Here are some points, one per row:
[ 34  11 -23 -20   4  22  13  -9  38  28  19  33 -19 -10  28  21  34  28
  46  34  -5  15  28  30 -12 -31 -14 -19 -27 -34 -15  25  -1  37  -7  15
   7  11  -5  36   8 -21  29 -26  -6   7 -18  21]
[ 43 -30   9 -16   2 -31  29  13   8 -23 -26  26 -11 -28 -12 -16 -44  29
  42  22  41  32 -21  31  31  27 -51  26   9   3 -22   6   4  19  -6 -13
  -2 -12   3 -21 -16  50  32  48  -2 -39 -21   1]
[-58  -9 -39  11 -44  -6  42  -7 -18 -36   4 -17 -46 -20  12  13  16  14
   6  20  -5 -29 -41 -10  -8  14 -23 -17  -8   9   0  21 -21 -14  28 -15
  13  22 -38  13   9 -31   1  40  31  -1 -13  25]
[-21   8  24   0   8   0 -27 -17  33   8 -22 -63 -11  34  36 -12  15  21
  11   2  29  -8  19  16  -4  55 -38  -3 -17 -16 -13 -32 -11   4 -32  15
 -12 -54  -4 -15  -1 -33 -35   5  12  11 -21   1]
[ -1  13 -42 -33  -8   2  29  10  23  -4  50  -3  -5 -10  13  -7  -9   6
 -19 -30   5 -27   6  -8  11  14   5  40 -38  -9   8 -38 -13   6 -30 -42
  -9 -13  43   7  25  24 -11 -16  24 -31  48  26]
[ 25  -7  15 -30   6 -16 -50  13  26  -1  -1 -16  11 -20 -12 -46 -43 -22
 -14   6 -10 -53 -41 -11 -24  -3 -16 -18   7 -21 -22  14  -8  11 -12  -8
   0  33 -30   2  42 -31   6 -37 -20  -4   4  12]
[ -8  11  22   8 -16  28  49 -44  -8  31  13  13  34  17   9 -14 -15  19
 -46   2  57   7  13 -26  -1  21   3 -25 -20  -5  -3 -34   9  30   3 -28
 -22  24  19  34   5   5  17   0 -30   5 -36   2]
[-19  23  29   8  24 -13  34  60  23  11  12  13  -6  -7 -20 -21   9 -40
 -20  49  26  25  -6  19 -30 -16 -45  12  21  15  31  24 -10 -19  26   2
   3  -9  29  21  13   3 -39 -29   9 -13  -7  11]
[-22  60  30   8  -3  22   5  22   3 -12   9 -26  36   3  19 -14  -5 -17
  28 -10 -66  -4 -32  44 -35  32  22  20 -17  21 -17   9   8  11  27   2
 -25  13 -12  -6 -14  27  13  -3 -20 -13 -17   6]
[ -9  22  22  40 -19  10 -11  57  42  25 -36  53   9 -48  37  -7  28  10
 -26 -57 -18  57 -42 -51  28  -3  14 -14  12 -34  -2 -14 -28  11   1  29
  30 -11   3 -22   2 -27 -29  10  -8  36  -7  30]
[  3  -6  29 -13  18  45  -7 -15  50   8 -12 -28  20   6  11 -12  25 -10
 -10  11  -8 -15   4 -16  31 -27  -9  26 -12  63  38  25 -13  12   6 -48
  23   4 -40 -22 -29  14  14  16   3  31  10  24]
[ 28  -2  -8 -23   7  34  25 -39  27 -12  10 -16  14  -5   8 -17 -19 -13
  14 -12 -11  30   3 -34 -14   1 -32 -12 -10 -29  21  17   4 -66  13  22
   5  32  39 -35   5  12  -1  10  32  18 -11 -57]
[ 18   8  12 -17   5  12   6 -11  -6   1  -3 -12 -36  50 -57  34  12 -41
  -6  18  -7  29 -17  -1  48  33   4 -14  17 -35   6  27  -1  26 -29 -45
   4   7   5 -12  -7 -26  14  16  31 -70   3 -34]
[-39   1  -9 -10  53 -16 -19 -12 -28 -19 -28   8  16  27 -30 -31  42  18
 -12 -37 -15  20 -10  10  -1  -3 -17  22 -15 -14 -22  25   6 -21  -1 -10
  32  -2  42  47   5  12  48  -2 -24   8  -7  10]
[ 19  17 -33   6 -24 -19 -30  20  -5  38  -9 -14  30   9  -7  -7   6  -5
  16  -1  16 -28  19  13  36  42  11   6  36 -29  19  10  -3  -9  32  42
  21  65 -17  21 -18  47 -21  11   1   3  26  19]
[-20 -21   7 -59 -20 -20 -10 -27 -14   1 -17  -4  37   7 -35  39  -7  27
  13  -6  31  57 -26 -11 -35 -21  16 -18 -19  42  -2 -21 -34  15 -17  20
 -10  27  -9 -13 -10   2 -20 -25  24   1  12  30]
[  5   8 -29  -2  24 -31   5   7 -15 -22  21  10  26 -10 -23  -4   8   9
   5  41  -5  18 -27   3 -22  14  11 -11  -2 -38  43  -8  36  64 -21 -19
  19 -16 -12 -30  -5  12 -35  19 -30  58   2 -35]
[-13 -44  -6  -3  -3  25 -35  15 -11  -3 -19  52 -13   4 -28 -27 -12  30
 -17  25 -22  27  63 -10  -1  42  31   7 -46   5  -4  14  21 -11   6  -5
  16   5 -16 -19 -13 -15 -38  -1  18 -34 -14   6]
[  0 -44 -16 -13  11  43  22  34  -7  44 -12   8   6  18   6  32  12 -50
   8   8  17 -19  -6   8  -8   4  -3   7  -4  34 -58   8   6 -19  24   9
  34 -19   1 -33  31  -3  -7  27 -40  22  40 -14]
[ -1   9 -20  -7 -15 -55 -20 -40 -27  33 -29  18 -22  -2  31 -14  29  -2
  12  26 -29 -15 -15 -38   6 -18  -9  15  -3  13   3  19   3  10  54  -2
 -11 -49  10 -27  19  35 -14 -35 -15 -38  -1 -27]
[-18 -40  51  48   2 -10  15   5 -15 -33  29  33  14  17  28 -31  35 -28
  58 -12  -2 -27 -18   2  38   3 -26 -57 -14  23  19   2  27 -28  -5  23
  -6   6 -14   1  22  -5   2 -56 -43   1  38  12]
[-36  28  29 -31   5  -3   8  28 -38 -11  25  23 -21  16  41  23 -13  26
  -5   2   5 -13  28 -37   6 -21  -7  28  49 -29 -10  24  35 -33 -40 -13
   7  25 -43 -28  13  31   4   0  -9   6  -8  -1]
[ 39 -15   7  -2 -45 -10   3  10 -44  16  -8 -24 -60   3   2   8 -13 -58
  -3 -15 -18  21   2  -1 -35   5   6  14 -69 -11  33 -25   9  -8 -51  -5
  -7   8   6  28 -11  10  31   8  -5  37 -39  23]
[  9 -18  16 -22   6  29  -9 -24   8 -13  10   7 -41 -18 -14  28  44  24
 -52   1  11 -40 -23  30 -19  16  34 -34  13   0  -1  -4 -42 -13 -16  38
 -12  -2  19 -15 -33  65  -7   6 -26  -7 -23 -19]
[ -4 -19 -18 -26  -8   7  18  11  17 -23  -4 -15   4  20   6  24 -32  -4
 -36  26  -3   5 -15 -20  22 -16 -12  35 -31  -9   5   1  15   8  15  63
 -22 -16 -20  32 -62 -27   5 -22 -40  -4  32 -16]
[ -4   5  13 -14 -20 -11 -24  45  14 -21  21  19 -16   2   3  11 -12  -3
   5 -35  10 -14  24 -13  42   7  10 -11 -14  26 -19   9   6  24  42  -3
  24 -32  19  10   0  14  10 -16  45  53 -43 -41]
[ 25 -23  14  43  -7 -33  -8   4  24   0   7 -11 -46  64  20 -16 -19  24
 -33  -4  -8  -2 -28  24  -9 -56  12   7 -13  15 -12 -15  14  18  10  -3
  29  38   5  10   6   3 -19  12  25   0  29 -29]
[ 40  12  23   0  12  20  18 -64 -47 -10 -18  16 -16 -25  -6   9  -9  -7
 -10 -55   4  -6  16  49 -10   7 -34  54  24   9  12  25   7  37   9  14
  -8  19 -19   9  29 -21 -37  -9  17   8  26 -14]
[-24 -34 -40  25   3 -23 -21   0   3   9  18 -24  17 -28  11  27  10 -16
  18 -39  15  16   3  10   7  -9  -3  28  23  13 -28  -4  12   2  -2 -59
  19  30  15 -21 -42 -27 -18 -29 -38 -24 -32 -14]
[-16  -3 -13   8  11  30  13  14 -56  16 -25  23  43   4  25 -17 -26 -17
  10  -2   2 -49 -16  35   5 -49  -8 -23 -23 -34  13 -16 -39   7 -40 -10
  -1 -13  -2   7 -41  -3   5  -7  62 -10 -18 -29]
[ -2   5  29  -3 -43 -59  11 -13  36   7  19  22  29 -23 -35   1  45 -10
 -25  -3  -9  10  27  22 -22  13   5   8  18  -7 -13 -33   2 -52 -11 -13
 -18 -22 -51  11 -30 -13  21  20  12   0  28 -27]
[-28   3  19  15 -12 -16 -17 -14   1 -55   3 -20  18 -22  27   5 -26 -40
  -2  26  18  14  55  23  16 -23  45  13  -4  -7  17  20 -48  14  -7  31
  28  -8  13  -6  59 -13  18  21 -36 -26  -2 -16]
[-16  -6 -39  -5  16  13 -40   4   8  26  14  29 -16   1  14   0 -14  -4
 -24  11  -6  34 -12  38  15  16   0  -9  13  28  27 -46  -5  -1  -4   2
 -82  25  16  -8  36 -18  54   3   6   4   1 -13]
[ 20   8 -14  42  37  -5   5  19 -41  28  51 -55  14 -17 -49 -15  20  37
  -9   3   1  11   1  -1  36 -22   7  14   7  10 -32 -12  13 -18   7  49
  13 -18 -37 -32  34   2   5 -16  22 -13 -20  10]
[ 36  22  -5  50  -4  20 -47  16 -23 -46  -5   0  20 -17  -2  31  18   6
 -21  36  -7  -1  25 -28 -15 -24 -39  -2 -15  -2 -42  -9  11   0   7 -19
 -43   6  24  12  -8  14  -9  39   8   2  26   9]
[-22  11  14 -35  15  30 -38 -18  -2  11  14 -26 -21 -58  -9   1 -12 -17
  30 -15  28  25 -15 -12   9 -20  39 -32  35   1  -6 -30  58 -16   8   4
  -5 -24  -4  69  -3  26 -34  31  23 -20  17  11]
[-22 -22  14  -2   5 -16  48   6   0  19 -32 -23 -29 -13   7 -47   7  20
  19   1 -32 -19  35 -35 -26 -14  21  -2  25  27   3  17  -2  58 -45  21
 -37  21  64   3 -25 -20  25  25   7  13  17  -9]
[ -4  50  17  19  28 -14 -14 -39  -5  29  43  17  -3   2 -14  38 -50  29
  27 -30 -45 -43   3 -19  -2  -6   5 -15 -19  10   1 -14 -42 -30  25   5
  14  -3  12   7 -21 -49 -23  18 -50  10   4  20]
[  6 -50  -2  16 -12  11  -2   6  20  -3  16   0  18  46 -36  13  -9  10
  37 -37 -19 -24   6  -4 -27 -22  12  26  31 -35  29  30 -17   0  25  -6
 -53 -34  -7  16  33  -5  -4  24   5   5 -27  21]
[ -2  53 -56  -8 -32   4  31 -11  10 -13 -63  -6 -11  36 -34 -39  -7 -12
 -17  -9  -9  -5  31  19  36 -51 -13 -37  19  16 -14  11  14 -16 -10 -11
 -10 -12 -11 -29  14  -9 -23 -12 -32  15 -15  18]
[ -5 -16   4  25  16 -11  10 -41  13  -3   6  -4   5   2  12  34 -27 -22
  -9  48 -19   0  -4   1   4  18  31 -12  34 -26 -35  -3   8   0   8  -8
  17 -22   9 -30 -18  28  19 -32  46  33  16  60]
[ 44  19   2   6  -5   7 -13   9  -3  -3 -33  -1  31 -21   0  26  20  48
  14  19  47 -32 -31  -7 -14  29  51  21  14  16  45 -13  54 -51  -9   3
  13  -3  29   3  -2 -49  21  -6  13 -21  -7   5]
[ 21   3 -39  14  26   4   1  19 -17 -21 -11 -13  -3  13  16  -1 -14   4
  -2 -32  14  19  35 -35 -55  44   2 -43  32  22  18 -12 -43   2  15 -23
  26 -28 -34  24  -2  10  28 -26  -1 -17  30 -20]
There is one direction along which these points spread out most. Take the direction at right angles to it along which they spread out most. Then take the direction at right angles to both along which they spread out most. Go by this last direction. For each point below, how far along it does it lie, from 0 to 99? The average is 50, and the first point in the table lies past the average. One standard deviation of the points above along it is 16.
[ 28  -2  -8 -23   7  34  25 -39  27 -12  10 -16  14  -5   8 -17 -19 -13
  14 -12 -11  30   3 -34 -14   1 -32 -12 -10 -29  21  17   4 -66  13  22
   5  32  39 -35   5  12  -1  10  32  18 -11 -57] 48
[-22 -22  14  -2   5 -16  48   6   0  19 -32 -23 -29 -13   7 -47   7  20
  19   1 -32 -19  35 -35 -26 -14  21  -2  25  27   3  17  -2  58 -45  21
 -37  21  64   3 -25 -20  25  25   7  13  17  -9] 68
[ -4   5  13 -14 -20 -11 -24  45  14 -21  21  19 -16   2   3  11 -12  -3
   5 -35  10 -14  24 -13  42   7  10 -11 -14  26 -19   9   6  24  42  -3
  24 -32  19  10   0  14  10 -16  45  53 -43 -41] 50
[ -5 -16   4  25  16 -11  10 -41  13  -3   6  -4   5   2  12  34 -27 -22
  -9  48 -19   0  -4   1   4  18  31 -12  34 -26 -35  -3   8   0   8  -8
  17 -22   9 -30 -18  28  19 -32  46  33  16  60] 45
[-28   3  19  15 -12 -16 -17 -14   1 -55   3 -20  18 -22  27   5 -26 -40
  -2  26  18  14  55  23  16 -23  45  13  -4  -7  17  20 -48  14  -7  31
  28  -8  13  -6  59 -13  18  21 -36 -26  -2 -16] 42
[-13 -44  -6  -3  -3  25 -35  15 -11  -3 -19  52 -13   4 -28 -27 -12  30
 -17  25 -22  27  63 -10  -1  42  31   7 -46   5  -4  14  21 -11   6  -5
  16   5 -16 -19 -13 -15 -38  -1  18 -34 -14   6] 41
[ 39 -15   7  -2 -45 -10   3  10 -44  16  -8 -24 -60   3   2   8 -13 -58
  -3 -15 -18  21   2  -1 -35   5   6  14 -69 -11  33 -25   9  -8 -51  -5
  -7   8   6  28 -11  10  31   8  -5  37 -39  23] 76
[  5   8 -29  -2  24 -31   5   7 -15 -22  21  10  26 -10 -23  -4   8   9
   5  41  -5  18 -27   3 -22  14  11 -11  -2 -38  43  -8  36  64 -21 -19
  19 -16 -12 -30  -5  12 -35  19 -30  58   2 -35] 43
[ 25  -7  15 -30   6 -16 -50  13  26  -1  -1 -16  11 -20 -12 -46 -43 -22
 -14   6 -10 -53 -41 -11 -24  -3 -16 -18   7 -21 -22  14  -8  11 -12  -8
   0  33 -30   2  42 -31   6 -37 -20  -4   4  12] 51
[ -4 -19 -18 -26  -8   7  18  11  17 -23  -4 -15   4  20   6  24 -32  -4
 -36  26  -3   5 -15 -20  22 -16 -12  35 -31  -9   5   1  15   8  15  63
 -22 -16 -20  32 -62 -27   5 -22 -40  -4  32 -16] 54
[ -9  22  22  40 -19  10 -11  57  42  25 -36  53   9 -48  37  -7  28  10
 -26 -57 -18  57 -42 -51  28  -3  14 -14  12 -34  -2 -14 -28  11   1  29
  30 -11   3 -22   2 -27 -29  10  -8  36  -7  30] 85
[-22  60  30   8  -3  22   5  22   3 -12   9 -26  36   3  19 -14  -5 -17
  28 -10 -66  -4 -32  44 -35  32  22  20 -17  21 -17   9   8  11  27   2
 -25  13 -12  -6 -14  27  13  -3 -20 -13 -17   6] 58
[ 19  17 -33   6 -24 -19 -30  20  -5  38  -9 -14  30   9  -7  -7   6  -5
  16  -1  16 -28  19  13  36  42  11   6  36 -29  19  10  -3  -9  32  42
  21  65 -17  21 -18  47 -21  11   1   3  26  19] 39
[-19  23  29   8  24 -13  34  60  23  11  12  13  -6  -7 -20 -21   9 -40
 -20  49  26  25  -6  19 -30 -16 -45  12  21  15  31  24 -10 -19  26   2
   3  -9  29  21  13   3 -39 -29   9 -13  -7  11] 32
[ 18   8  12 -17   5  12   6 -11  -6   1  -3 -12 -36  50 -57  34  12 -41
  -6  18  -7  29 -17  -1  48  33   4 -14  17 -35   6  27  -1  26 -29 -45
   4   7   5 -12  -7 -26  14  16  31 -70   3 -34] 18
